In the rows, 128 means zero.
One turn sends every row of this set to another row. A few are shown first. Where does it send the rows asked after them?
J_723: [112 107 127  83 147 130 113 125 143 139 132 110 105 134 118 120 140  99
  85 118 169 143 120 131  92 144 131 113 110 141 106 110 122 110 137 131
 140 146 116 139 119 131 113 116 156]
J_731: [104 114 132  89 159 125 110 125 155 123 126 103 115 135 126 116 139 105
  93 126 158 149 108 138  94 151 131 117 112 135 107 104 135 116 145 148
 151 134 123 149 120 127 112 109 161]
J_258: [136 128 131  87 136 128  85 163 130 122 122 125 146 129 162 119 141 119
 134 130 135 114 121  92 100 144 121 138 144 135 102 105 133 136 115 136
 131 113 146 133 133 156 132 122 149]
J_595: [133 127 114 107 127 120 130 138 113 123 133 134 119 129 124 112 148 139
 106 117 152 119 119 114  83 150 135  93 135 134 108 101 144 110 153 116
 108 110 157 122 117 119 133  98 153]
J_33: [137 131 130  99 122 134  95 161 126 117 121 117 141 130 168 133 141 122
 134 120 149 127 117  93  93 154 115 144 149 142  93 106 128 139 126 135
 145 116 123 141 124 137 120 121 147]
J_479: [137 127 128  93 126 138  92 157 124 113 121 120 137 126 175 130 148 122
 130 123 148 125 112 101  97 151 119 144 155 137  94  98 121 134 116 134
 147 117 125 134 128 139 123 128 146]
J_178: [107 129 143 100 140 134 118 167 127 109 120 115 119 129 142 118 167 122
 135 142 178 132 133 116  83 133 125 128 113 160  97 109 152 113 117 146
 155 106 129 139  92 133 107 128 163]
J_418: [101 131 144  89 145 125 116 162 133 107 119 121 126 126 137 105 162 121
 127 152 165 116 136 109  87 126 128 117 111 160 105 110 151 101 103 142
 143  98 138 129 104 142 113 120 163]
J_120: [115 100 139  82 120 126 114 147 123 106 133 122 124 133 157 150 136 126
 117 133 132 126 135 142 129 151 135 122 110 127 125 100 127 102 144 133
  93 114 146 152 122 132 133 125 172]
J_285: [132 134 137  89 127 124  91 153 132 111 118 124 148 129 167 122 135 124
 128 130 135 110 118  88 102 148 119 135 145 140 106 109 131 128 110 131
 132 104 139 131 137 149 124 113 146]
J_495: [140 130 132  92 107 134 103 157 115 128 134 126 133 130 161 136 137 118
 120 119 147 112 126  80  97 145 120 124 133 145 104 109 126 129 117 120
 130 120 119 127 127 145 133 123 148]
J_560: [126 128 117 110 140 122 125 135 121 107 122 127 123 125 135 110 153 145
 108 121 149 121 104 125  88 154 133 103 150 131 106  96 138 112 152 124
 120 100 159 129 124 108 124  94 152]
J_157: [105 127 141  90 151 124 110 169 130 115 119 121 124 125 136 102 165 117
 134 150 166 120 139 112  87 124 130 121 110 155 105 108 154 111 108 146
 143 104 146 133 100 147 116 125 165]
J_499: [130 132 131  89 112 142  98 152 124 112 131 126 146 130 177 135 137 125
 119 129 139 111 114  89 104 155 127 119 130 131 108  93 132 127 120 130
 147 113 125 131 130 138 148 127 157]
J_707: [132 132 130  92 116 140  98 159 124 120 136 121 145 135 170 137 134 120
 128 123 140 115 117  89 103 153 126 126 125 132 107  96 143 136 131 137
 145 120 133 139 125 141 151 127 155]
J_636: [137 122 111 116 140 117 124 147 115 125 128 129 116 123 122 110 156 135
 116 112 163 134 114 125  78 149 130 114 150 135  98 106 139 125 157 121
 109 114 161 133 113 120 118  99 147]
J_3: [120 100 142  86 136 113 104 151 123 112 124 119 118 127 149 140 136 126
 121 131 130 132 134 143 121 146 129 137 129 142 121 112 113 108 133 128
  83 108 151 152 125 139 110 117 165]
J_225: [126 119 109 105 129 131 131 132 109 115 130 131 116 124 142 113 163 142
  99 117 160 125 109 129  82 153 135  98 145 128 103  88 131 109 147 116
 130 115 147 122 118 107 135 111 153]
J_970: [129 110 104 100 143 129 118 141 107 131 131 135 118 120 129 106 163 134
 105 122 152 116 120 129  85 141 138  99 141 120 110  91 137 113 144 120
 112 120 167 120 121 124 147 114 155]
J_124: [120 100 142  87 137 109 103 150 122 113 122 118 119 126 151 142 138 125
 121 131 131 131 134 142 121 147 129 139 129 140 123 112 116 109 131 127
  85 106 151 151 123 135 110 116 163]
J_187: [103 115 131  84 156 122 110 124 155 124 132 110 120 136 121 113 132 102
  85 128 150 133 116 125 101 145 138 103  98 130 117 105 141 109 139 140
 140 131 132 139 126 135 126 108 163]
J_784: [135 117 106 113 133 130 126 144 108 128 135 129 117 125 130 116 157 132
 115 112 163 133 117 127  78 151 136 105 138 126 103  92 148 123 165 127
 122 123 155 135 109 116 140 113 153]
J_996: [109 108 131  84 162 115 102 128 154 133 125 112 110 131 112 106 138 101
  90 127 153 138 121 126  93 139 130 115 115 140 113 118 128 111 129 134
 128 134 133 138 125 146 107 106 154]
J_801: [132 118 109 109 154 123 112 146 118 121 122 129 124 122 133 104 161 135
 118 121 151 129 111 134  83 148 138 115 150 121 102  90 145 124 159 133
 120 114 171 136 118 120 138 108 152]
J_979: [115 100 142  94 132 124 109 149 123 103 125 113 114 129 160 151 141 126
 124 129 137 144 123 150 123 156 130 143 132 135 115 101 117 114 146 138
 104 108 140 160 118 122 113 124 167]
J_488: [ 98 132 147 101 147 135 115 159 123 108 129 115 116 127 148 114 164 122
 120 147 156 118 119 106  92 131 143 113 106 153 116 104 144 111 108 138
 161  98 130 137  98 129 133 129 177]
J_50: [100 110 131  91 159 126 108 125 157 120 125 101 114 136 128 116 138 105
  93 125 157 147 106 138  94 150 135 119 114 135 106 103 135 117 144 146
 152 134 124 145 120 124 110 109 160]
J_63: [102 131 146 103 149 131 114 169 124 116 131 113 117 130 139 113 161 119
 130 143 159 121 123 105  90 128 142 118 103 157 115 106 152 119 118 140
 158 101 135 144  95 133 135 131 177]
J_129: [140 124 126  87 117 141  94 161 113 132 133 129 133 127 163 132 144 117
 121 122 149 113 127  87  98 143 122 129 135 137 103 103 119 131 111 122
 131 126 125 125 128 149 140 133 151]
J_516: [118 103 140  83 122 123 117 146 122 109 135 124 123 130 158 150 134 126
 117 131 132 124 133 141 127 151 133 124 109 130 126  98 126 104 145 131
  93 112 146 150 123 132 131 125 172]
J_219: [123  96 137  88 116 128 118 151 112 117 136 122 111 130 151 155 141 123
 116 126 146 135 138 144 121 149 129 131 119 139 118 108 112 107 142 124
  92 119 131 149 115 132 118 130 166]
J_598: [108 122 144 100 150 132 109 164 112 125 130 117 106 123 133 111 170 117
 124 139 166 119 130 108  86 120 136 124 112 160 111 113 134 115 102 131
 146 109 128 133  96 140 128 137 171]
J_26: [107 129 147 106 143 128 115 162 117 122 130 117 108 128 134 117 163 119
 121 136 169 122 130  98  89 123 135 118 110 170 110 119 135 114 105 127
 145 103 126 135  97 134 120 128 170]
J_972: [121  95 137  87 116 130 119 150 111 117 135 121 112 127 154 158 140 124
 117 124 146 135 139 143 122 150 127 130 119 138 116 105 112 105 138 124
  92 119 131 146 116 129 118 129 165]
J_255: [104 124 138  94 143 136 113 164 126 107 119 119 119 127 147 112 171 121
 129 146 175 128 131 123  84 130 128 124 118 156  97 100 144 109 110 148
 158 110 131 132  94 134 113 133 162]
J_135: [108 107 128  86 146 127 113 127 145 137 132 111 103 133 119 119 141 100
  86 117 167 143 119 127  89 145 130 112 107 140 106 113 124 110 137 132
 139 145 115 138 118 131 112 115 155]
J_54: [118 101 142  95 133 123 110 147 124 103 125 112 119 130 162 152 141 129
 123 129 137 141 122 154 123 157 130 140 131 137 115 101 119 113 148 137
 106 108 140 161 120 121 112 121 166]
J_121: [101 116 132  81 156 123 109 124 153 128 132 110 118 135 119 112 130 102
  87 128 151 133 116 126 101 145 139 103  99 131 119 104 140 112 142 142
 140 134 133 142 125 138 126 108 162]
J_449: [108 111 134  85 163 114 102 126 154 132 123 110 114 130 112 107 135 102
  88 127 155 137 119 124  94 139 130 114 116 141 112 119 126 110 128 132
 127 133 131 137 126 143 107 102 155]
J_652: [131 112 108 102 147 126 115 136 109 120 120 130 113 118 133 102 168 140
 106 119 155 127 110 131  84 147 132 113 159 130  98  95 124 111 138 117
 118 114 159 121 121 115 122 108 148]

J_516 -> J_124
J_970 -> J_636
J_731 -> J_187
And these:
J_479 -> J_707
J_26 -> J_255

